In the rows, zero is written as 128.
First come named turns, each shown by rows before and after it. For each pair of rows after them, which turns, in which order, take the first row to the second? The first pair is done for you.
G:
[153 117 110 150 155  69 155 124 171  99  94] -> [ 83  95 119 115 125 162 141 162 144  93  76]
[118 137 130 143 128 153 124 140 138 134 130] -> [137 142 129 154 135 129 128 132 144 133 135]
[180 183 144 121 129 108 101 106 116 154 160] -> [180 108  94 105 101  85 115 100 146 124 104]
K:
[137 136 103 155 158 114 142 116 149 117 122] -> [138 164 128 112 156 127 127 105 117 141 148]
[142 101  96 167 124  81 154 123 153 111 102] -> [163 152 138 107 128  76 135  98 107 153 151]
[141  88 105  88  95 138 124 111 130 132  85] -> [166  95 100 119 105 102 131 103 148 127  88]
B:
[141 127 112 129 115 132 142 114 137 131 126] -> [138 128 109 125 113 133 142 115 135 128 121]
[ 88 124 154 131 124 167 147 137 117 157 138] -> [101 138 162 124 128 157 147 131 110 164 150]
[132 137 162  83 177 126 107 118 127 179 133] -> [147 143 159 118 188 103 117 117 144 174 135]
[187 127 119 116 150  32 140  72 132 134 104] -> [173  98  98 146 146  39 148  88 153 112  81]

Each pair is 2 to 3 turns apart.
[121  85  82 124 118 120 142 127 148 106  90] -> [136 183 146 153 154 123 129 128 122 150 167] -> G, G
[176 114 125  75 132 117 106 111 156 128 167] -> [122  84 114 107 125 178 108 156 165 101 139] -> K, G, K
[ 89 125 124  59  98 173  94 111  77 146 144] -> [ 76  73  87  91  93 170 108 123 110 111 101] -> K, B
[129 144 170  42 123 160  99 119  73 171 147] -> [205 147 137 135 156  47 129  91 140 152 147] -> G, B
[115 146 121 193 149 110 134 168 101 134 134] -> [ 88  98 105 129 116 139 126 169  87 126  97] -> G, B, B
[152 142 129 124 146 132 120 119 120 150 129] -> [150 130 121 153 150 126 128 127 137 136 120] -> B, B
[108 126 138 132 132 167 131 146 109 117 116] -> [127 150 152 121 140 150 126 130 100 134 139] -> B, B
[130  91 119 121  87  59 143  95 134 114 109] -> [ 67 105 147 100  75 150 126 128  94 125 119] -> B, G
[143  97  98 114 117  94 135  96 152 119 109] -> [124  99  99 160 122 112 140 118 168 108 105] -> G, K
[124 124 143 191 164 112 128 143 122 138 138] -> [103  71 115 157 137 131 128 149 124 119  97] -> G, B
[127 182 154 190 157 150 137 161 138 131 157] -> [170 191 159 108 145 109 127 119 108 158 171] -> G, K
[170 159 148  93 141 120 119 127 108 180 160] -> [186 100  99 108 131  78 134 118 146 144 114] -> G, B
[139 114 118  53 104 125 121 112 105 139 117] -> [178 142 120 103 130  74 131 100 127 145 138] -> B, B
[102 113 113  96 138 147 113 136 147 122  95] -> [146 139 119  96 152  98 114 104 150 143 122] -> B, G, G
[130 104 148 171 160 126 147 151 150 126 102] -> [117 126 167 161 160 150 139 158 129 139 118] -> B, G
[168 157 136 104 127  94 121 105 117 144 142] -> [133  90  99 111 109 122 130 127 142 108  88] -> B, G
[147 131 129  85 126 105 137 106 102 131 149] -> [131  89  95 129 126 102 149 125 138  98 114] -> K, K
[126  63  76 119 105  66 152 109 146 115 114] -> [ 81  70  90 183 122 119 153 151 156 102 117] -> B, G, K
[150 153 140  90 137 121 122 105 101 147 134] -> [148 124 118  77 125 119 124 103 108 134 113] -> G, K, B
[168 162 153 147 141  90 134 117 150 144 161] -> [135  77 104  99 101 116 138 122 158 115  95] -> G, B
[154 130 125 132 124  85 144 123 138 134 143] -> [106  99 112 124 103 140 142 152 133 117 115] -> B, G
[136  70  86  96 103 106 139 103 149  98 102] -> [ 79 130 144 111 113 205 119 146 109 123 145] -> G, G, K
[133 186 167 146 140 143  83 151  72 147 151] -> [127 138 122 222 141 121 109 167 130 102 109] -> K, K
[128 137 182 123 126 153 118 165 109 132 137] -> [123 125 175 114 119 161 120 167 107 127 128] -> K, B, B
[131 100  81 143 133 126 141 124 144  99  91] -> [130 146 123  74 132 146 118 107  91 141 129] -> K, K
[130  53 101  89 156 154 127 118 160  98 109] -> [146  87 127  42 157 146 116  96 128 129 142] -> B, B
[ 69 117  99 138 143 152 163 151 145 109 108] -> [ 66 155 125 128 154 168 154 155 123 131 139] -> B, G, K
[143 153 140  95 131 102 119 108 127 180 135] -> [124  95  99 109 116 105 132 121 152 148  85] -> B, G
[117 144 118 200 151 124 140 158 108 132 134] -> [ 95 148 133 160 141 160 127 164  81 144 140] -> K, K
[108 127 159 128 124 163 120 138  96 139 160] -> [157 102 125 158 130  85 138 110 138 122 143] -> B, B, G
[112 117 143  78 100 150 105 127 102 136 124] -> [156 131 139  87 111  91 109 100 115 143 139] -> B, G
[133 172 170  76 129 152 101 122  76 169 173] -> [ 89  81  99 180 121 172 133 172 152  93  91] -> K, K, G
[132 131 132 112 127 124 127 121 121 141 147] -> [123 138 139 125 131 136 127 129 122 142 148] -> K, G
[188 133 120 136 156  52 116  96 137 166 155] -> [136  61  88  62 110 115 111 112 115 144  94] -> G, B
[110  98 117  97 116 135 119 110 126 112 117] -> [141 143 140 122 140 104 119  97 123 132 158] -> G, G
[110 101 116  79 117 152 117 123 108 133 109] -> [145 138 132  81 129 120 116 101 102 154 142] -> B, G
[100 130 136 127 118 156 113 140 117 127 113] -> [125 155 150 119 129 133 110 127 108 144 136] -> B, B
[101 131 138 157 145 160 124 136 155 127 131] -> [147 124 121 137 145  98 129 102 167 128 126] -> G, K, G
[142 132 131 190 138 127 142 135 160 132 135] -> [160 154 147 172 142 116 139 121 148 150 153] -> B, K
[140 114 113  98 141  79 182  78 138 143 147] -> [122  86  91 122 133  94 191  92 159 121 124] -> B, B
[134 148 134 198 166 139 139 143 142 120 146] -> [125 147 140 192 162 157 136 149 137 120 148] -> K, B, B
[117 123 144 116 123 160 154 122 105 127 149] -> [134  93 121 111 117 125 159 110 122 115 127] -> B, G, G
[152 106 120  75 109  91 124  94 119 137 120] -> [138  84 101  99 110  96 132 107 137 120  96] -> K, K
[174 163 138 139 144  86 135 106 132 142 153] -> [120  86  98 144 114 137 143 141 149  99  85] -> B, G
[ 95  84  99 209 126 159 144 161 165  82  86] -> [149 126 112 235 152  93 151 136 175  98 121] -> K, B
[ 97  85 100 172 136 147 152 131 133  86 121] -> [118  95  95 184 145 114 156 117 143  90 129] -> G, G, G
[128 144 137 131 128 132 132 154 106 131 125] -> [146 143 129 121 127 105 135 138 110 133 122] -> G, K, G
[119 143 131 166 144 110 138 185 158 125 139] -> [145 162 145 132 145  84 131 160 141 144 159] -> G, K
[128  82 118 146 158 108 155 155 142 112 110] -> [124 114 152  79 152 137 138 147  92 149 142] -> K, K
[179 136 105 148 147 109 150 128 168 111  95] -> [167 124 111  66 120 132 137 114 131 126  89] -> K, G, K
[182 184 136 137 162  95 127  95 109 143 171] -> [158  79  71  97 118  99 137  96 130  96  87] -> G, B
[151 157 134 130 136 105 126 106 125 136 160] -> [162 133 118 128 131  85 133  99 135 126 146] -> B, G, K
[112 194 169 212 138 178 134 151 141 137 177] -> [145 206 182 108 122 150 115 105  96 179 193] -> K, G, K
[107 195 157 164 137 135 126 145 114 133 161] -> [ 75 149 130 170 120 161 130 168 128 104 123] -> K, K, B
[156 117 122 133 115  73 131  82 136 138 134] -> [ 96 137 155 113 108 164 115 119  98 152 146] -> G, G
[133 115 112 144 131  69 167  98 159 124 131] -> [ 61 133 147 117 119 173 146 141 114 135 139] -> B, B, G
[146 144 155 160 148 135 144 134 124 134 138] -> [138  96 123 147 132 131 150 132 141 113 100] -> G, B
[124  88  69 112 127 100 129 130 168 107  80] -> [110  92  86  61 114 130 115 129 134 125  84] -> K, G
[179 105  84 171 149  49 171 119 184 103 100] -> [176  98  95  34 113  67 146  92 123 135  99] -> K, G
[138  81 108  76  90 114 150  94 115 139 105] -> [168 106 114 109 112  72 156  81 130 145 126] -> B, B, B
[ 99 115 116  35 113 162 120 143 109 139 108] -> [ 69 139 130 116 134 202 122 184 127 130 120] -> K, G
[141 203 175 216 162 118 119 158 141 164 198] -> [160 119 104 239 147  62 146 147 200 114 129] -> K, G, B
[127 146 133 180 129  99 151 141 143 131 117] -> [102 161 154 163 126 142 143 156 118 141 131] -> B, B, G
[139 129 123 146 149  64 149 114 168 137 127] -> [141 142 134 141 152  69 144 108 161 144 138] -> B, K, B
[128 183 153  81 127 124 113 129  91 157 162] -> [140 153 134  50 115 103 113 110  96 148 142] -> G, B, K
[164 157 117 206 166  83 144 132 158 127 147] -> [ 89 152 149  89 122 202 113 155  82 149 142] -> K, K, B
[ 92  75 105 119 100 172 130 155 146 101  87] -> [154 191 167 150 151 115 121 128 127 153 182] -> B, G, B
[136 137 121 140 116  74 137 134 127 107 105] -> [ 91 137 133 126 106 135 128 159 108 109  99] -> B, G
[110 140 146 135 123 170 128 151 108 133 141] -> [103 125 139 125 116 174 132 149 109 129 132] -> K, B, B
[137 113 110  95 116 132  97 119 145 140 136] -> [117 123 122 109 121 162  93 136 140 142 142] -> K, G
[163 150 130 174 153  90 138 118 142 141 143] -> [117  77  93 113 109 138 135 129 130 117  84] -> G, B
[116 166 131 154 143 160  99 155  97 147 188] -> [ 86 123 109 130 120 191  99 167  96 130 151] -> G, G, G
[155 181 147 142 158 103 122 130 113 162 167] -> [138  90  81 161 133  98 143 141 159 108  95] -> B, G
[135  86  99 121 115 109 133 119 147 103  96] -> [137 174 160 141 147 131 119 124 116 144 165] -> G, G
[145 127 133 161 143 120 123 123 149 136 137] -> [157 117 128 125 134 108 122 106 142 142 133] -> K, G
